A single turn carries every row of the set below to another of its rows. Some are shown first; where does it send the rows asked next?
Tugu: [ -9  39  43 -32 -50 -23   2  32  43 -14 -39 -29  -3 -18]
Mupi: [ 13  -4  10   1 -59  -4  -6   1 -13  -7 -15 -11  14 -23]
Bag: [-42  47  -5 -14 -37  11  17   3  21  16  -2 -34   1  -4]
mudel: [ 13  17  23  10 -23  -3  19  27  -1 -41   4 -23  44  26]
Ziraf: [-16  39  33   2 -31  26   2 -19   9 -23 -14   3  28 -42]
Ginud: [-16  38 -13   7 -13   2  12 -15   7 -46  -6  10  12 -43]
giruv: [ -9  19  46 -29 -43 -14 -26   0  22  -1 -48 -14  -1   4]
Dimi: [ 11  -5  35   3 -29   4  -3  22 -18 -43  -6 -18 -11 -17]
Pem: [-41  56  -1 -16 -44   5  13   5  13  12 -13 -35   6  -7]
ril: [-17  43  -9  26 -14 -31   1   8  21 -42   8 -17 -12   1]
gep: [-45  15  28  12   1  -6  -7  44   8 -18 -23  26   4  20]
Gome: [-24   9  38 -14  -3  48  -7  43  14 -16 -30 -17  22   3]
rila: [-32  34 -17   4 -28  15 -21  -2  31 -10  10 -20   4  -1]
fekip: [  9  10  27 -24 -32 -26 -13  16   4  10 -46 -13   3 -15]
sor: [ -6  19  41 -26 -41  -6 -22   2  21  -5 -50   4 -12   6]
vig: [ 20   6  32  12 -23  -6  28  18  -5 -43   1 -16  38   9]
sivo: [ -7  16  19   6  -7 -29  27  37  30 -44 -39  26   2  18]
Zor: [  0  14  16  13 -43  15  35  -1 -14 -33 -33   4   8 -35]
gapu: [-17  26  14 -29 -24  11   3   4  17  20 -38  40  20   0]
siko: [ -7  22  16 -37 -46 -16  39  36   1 -27 -37 -37  13   8]
Fari: [ 10  26  33 -20 -39 -29 -24  27  19  -6  -6 -21  -9  23]
motaz: [ -1  45  -2   4 -24  -2  18 -11  13 -43 -15  11  15 -42]
vizo: [-26  37  19  21 -10  38  27  37  33 -21 -38 -32  19   2]
desep: [-22   6  14   4  -3   6  -2  62  15 -23 -25  25 -19  10]
Fozop: [  8  41   3  -3 -32  13  13 -12  14 -35   9  22  -4 -27]
lutu: [-44  36  13   4  -8  -7 -19  22  46 -31   9   7   1  -9]
ripu: [  2  26  -8   4 -14  15  28  21 -13 -15 -16  -3  53  14]
gare: [-14  -5   5 -20  -4 -21   6  27   3  -5 -24  28 -14  27]
logi: [  1  26  16   0 -44  15  15  30 -14 -57 -24 -24  41  15]
Runit: [  3  50  31   7  10  10   4  37  14 -36 -21 -19  46  18]
katin: [-32  40  -5  -8 -18  10  24   6  53  -1 -14 -45  -1  -2]
fave: [ 12  33  13  -3   2  -1  -9 -10   1  -9 -16  37  -5  10]
nos: [-14   6  13   3  -2  11  -5  69  24 -23 -25  12 -11  19]
motid: [-44  15  -4 -17 -41  19  -3  17  18 -15 -17 -33 -31 -17]
nakot: [ -4  55  -2 -14 -57 -28  29  10  22  -9 -34 -18  21   1]

fekip -> gep
Ginud -> Pem
giruv -> desep
And these:
gapu -> Gome
Runit -> Zor
Ziraf -> motid
vizo -> Mupi

